k346: [150 126 180 144 158]
k462: [150 126 180 123 115]
k796: [150 126 179  95 143]
k30: [130 135 186  83 141]
tail: [126 180 144]
[158]
shift +1: [150 126 180]
[151 127 181]

k70: [129 121 140 135 131 119 131 133 128 117 124 122 133 141 123 126 134 110
 134 142 123 148 149 118 120 130 134 135 128 139 136 134 127 132 140 137
 121 124 132 124 123 121]
k159: [129 121 140 135 131 119 131 127 126 114 121 119 133 141 123 126 134 110
 134 142 123 148 149 118 120 130 134 135 128 139 136 134 127 132 141 137
 127 124 132 124 125 121]
k374: [111 129 138 128 125 129 128 127 126 114 120 119 126 136 117 111 123 121
 133 178 130 138 143 132 128 116 121 130 136 123 125 117 128 126 126 146
 130 139 125 125 133 126]
k193: [119 118 138 128 125 130 128 129 129 108 132 113 129 179 112 117 135 136
 127 151 144 130 128 114 123 130 121 117 128 137 134 113 133 134 129 133
 125 132 141 128 130 122]
tail: [127 126 114 120 119]
[126 136 117 111 123 121 133 178 130 138 143 132 128 116 121 130 136 123
 125 117 128 126 126 146 130 139 125 125 133 126]
tail: [134 127 132 141]
[137 127 124 132 124 125 121]
tail: [119 131 127 126 114]
[121 119 133 141 123 126 134 110 134 142 123 148 149 118 120 130 134 135
 128 139 136 134 127 132 141 137 127 124 132 124 125 121]
shift -1: [120]
[119]
tail: [138 128 125 130 128]
[129 129 108 132 113 129 179 112 117 135 136 127 151 144 130 128 114 123
 130 121 117 128 137 134 113 133 134 129 133 125 132 141 128 130 122]

k797: [147 185 113 139]
k431: [147  65 142 118]
k617: [114 185 112 144]
k73: [148 185 113 139]
k91: [148 185 149 118]
k711: [147 185 113 136]
tail: [148 185 113]
[139]
shift +1: [149]
[150]
shift -1: [112]
[111]
tail: [114 185 112]
[144]
tail: [147  65]
[142 118]

k167: [145 153 150 186 146 150 126 115 124 153 184 127 102 164 161 149 117 163
 164 161 130 125 141  96 135 130 135  90 119 138 166 134 174 140 145 109
  89 151 156 102 123  91 164 122 113]
k944: [108  75 139 168 144 119  88 105 167 128  98 139 143  65  93 152 130 118
  78 139  84 119 124 138 115 155 124 124 172 100 102 118 133 125 160 156
  94 111 169 137 138 137 120 139 124]
k138: [134 118 147 194 151 139 104 109 143 146 148 133 115 119 136 154 120 146
 137 164 111 122 134 113 120 139 139  96 171 100 102 125 165 135 157 132
  81 131 173 116 131 103 147 128 119]
tail: [172 100 102]
[118 133 125 160 156  94 111 169 137 138 137 120 139 124]
shift -1: [124]
[123]

k897: [184 181 131 147]
k599: [139 139 145 147]
k853: [140 140 144 147]
k507: [184 181 131  81]
k370: [ 68 140 145 147]
k174: [121 120 111 145]
k461: [121 120 111 102]
k626: [142 182 131  81]
k153: [ 93  94 104 117]
tail: [142 182]
[131  81]
shift +1: [121 120 111]
[122 121 112]
shift -1: [ 68 140 145]
[ 67 139 144]
tail: [139 145]
[147]
shift -1: [140]
[139]
tail: [ 93  94 104]
[117]

k934: [138 144 134 172 133 155 110 157 122 119 121 108 123 135 132]
k818: [117 131 132 134 120 128 159 150 107 163 107 104 105 162 158]
k683: [136 117 125 114 132 114 123 103 162 125 160 178 160 118 104]
k196: [107 104 108 101 106  99 180 111 107 163 107 104 104 168 133]
k415: [123 141 130 139 127 149 129 149  95 126 100  77  99 132 152]
tail: [107 163 107 104 105]
[162 158]
shift -1: [123 103]
[122 102]

k792: [171  65 147 121 149  71 145  87 125  71]
k14: [ 99 175  99 145 117 186 101 157 143 168]
k598: [ 95 181 100 145 149  71 145  88 125 176]
k441: [181  70 100 147 116  90 125  75 144  86]
tail: [ 99 145 117]
[186 101 157 143 168]
tail: [145 149  71]
[145  88 125 176]
shift +1: [ 99 175  99 145]
[100 176 100 146]
tail: [149  71 145  87 125]
[71]

k520: [106  90 126 181  95]
k961: [ 58 125 154 139 102]
k456: [ 82  98 146 189 100]
k585: [ 57 109 156 160  99]
k680: [ 75  99 150 187  99]
k77: [ 59 128 154 135 103]
k60: [ 58 106 156 166  98]
k545: [ 57 119 155 146 101]
k862: [ 98  95 133 188  99]
shift -1: [ 58 125 154]
[ 57 124 153]
shift +1: [106  90 126]
[107  91 127]
tail: [106 156 166]
[98]
shift +1: [106]
[107]

k832: [ 92  98  99 110 122 132 114 121 108  95 129]
k675: [ 69  82  83 108 135 159 118 133 104 101 152]
k618: [192 175 172 133  93  59 120  97 139 183  67]
k986: [ 65  81  84 113 146 173 124 143 108  72 167]
k275: [ 99 103 104 110 118 124 113 117 109 101 123]
k835: [ 99 103 104 110 118 124 113 117 109 101 153]
k20: [192 174 172 113 146 174 119  97 139  74 152]
shift -1: [119  97]
[118  96]
shift +1: [146 173 124 143]
[147 174 125 144]
tail: [146 173 124 143 108]
[ 72 167]
shift +1: [103]
[104]
tail: [113 146 173]
[124 143 108  72 167]
tail: [108 135]
[159 118 133 104 101 152]

k671: [ 87 136 126 148]
k669: [101 152 110 131]
k531: [168 120 129 151]
k836: [181 183  76  65]
k530: [168 120 130 110]
tail: [168 120 130]
[110]
shift +1: [168]
[169]

k280: [ 64  70  94 191]
k266: [ 91 129  94  60]
k748: [68 59 94 71]
k744: [ 68  59 166 149]
shift -1: [59 94]
[58 93]
shift +1: [59]
[60]
shift +1: [59]
[60]

k619: [192  80  76 142 125 111 149]
k694: [ 61 179  76 137 137 144 103]
k210: [ 70 189 181 117 132 146 109]
k713: [ 61 176 180 116 127 141 100]
k204: [172 110 110 142 132 126 153]
k168: [193  71  76 138 127 115 154]
k843: [ 57 182 182 118 127 146 105]
k409: [195  67  71 140 125 109 149]
shift -1: [144]
[143]
tail: [189 181]
[117 132 146 109]
shift -1: [182]
[181]
tail: [ 76 138]
[127 115 154]
shift +1: [146]
[147]

k647: [ 98  87 154 183  79]
k988: [ 98  85 157 186  92]
k547: [ 88  94 169 155  92]
k920: [118 100 133 182  89]
k499: [ 98  86 157 186  78]
k878: [ 76  78 181 161  88]
k794: [112  94 138 184  86]
k605: [112  94 130 184  86]
tail: [88 94]
[169 155  92]
shift -1: [ 88  94 169 155]
[ 87  93 168 154]
shift -1: [138]
[137]
shift +1: [184]
[185]
tail: [ 98  86 157 186]
[78]
shift +1: [112  94 138 184]
[113  95 139 185]

k386: [113 145 142  99 140 173 155 100 106]
k364: [114  91 135 193  79  71  86 182 163]
k352: [ 67  63 190 193  62  67 108 193 189]
k795: [129 147 133  78 161 171 164  92 105]
k367: [116  93 132 193  81  69  84 180 163]
k388: [ 63  67 192 165  81  79 135 167 184]
k454: [ 80  86 180 159  81  73  84 181 168]
k37: [114  90 137 193  79  66  88 183 169]
k731: [114  91 136 191  81  73  83 181 162]
tail: [73 84]
[181 168]
shift -1: [129]
[128]
shift +1: [129]
[130]
shift -1: [83]
[82]
tail: [114  91 135]
[193  79  71  86 182 163]
tail: [ 81  73  83 181]
[162]
shift +1: [81 73]
[82 74]

k6: [ 85  74 161 128 123]
k214: [131 123  67 151  94]
k837: [ 85  85 160 129 122]
k298: [131 123  68 173 125]
k622: [ 85  74 160 129 122]
k644: [ 98  72 164 129 111]
k540: [170 126 158 122 113]
k4: [123 197 158 124 113]
k87: [169 126 126  85 177]
k848: [114  73 165 128  99]
k322: [ 74  85 146 130 140]
tail: [123  68 173]
[125]
tail: [123  67 151]
[94]
tail: [131 123  67]
[151  94]
tail: [169 126]
[126  85 177]
tail: [170 126 158 122]
[113]
tail: [169 126 126]
[ 85 177]
tail: [ 85  74 161 128]
[123]

k952: [ 68 152 113 161]
k107: [120 133 158 163]
k573: [ 80 151 116 131]
k254: [100 134 109 160]
tail: [133 158]
[163]
shift -1: [120]
[119]
tail: [134 109]
[160]

k286: [ 86  83 164 171  84]
k354: [ 86  83 165 151  96]
k85: [ 86  83 171 176  80]
k720: [123 105 130 171  97]
tail: [ 86  83 165]
[151  96]
shift +1: [86]
[87]
shift +1: [ 86  83 164 171]
[ 87  84 165 172]
shift +1: [86]
[87]

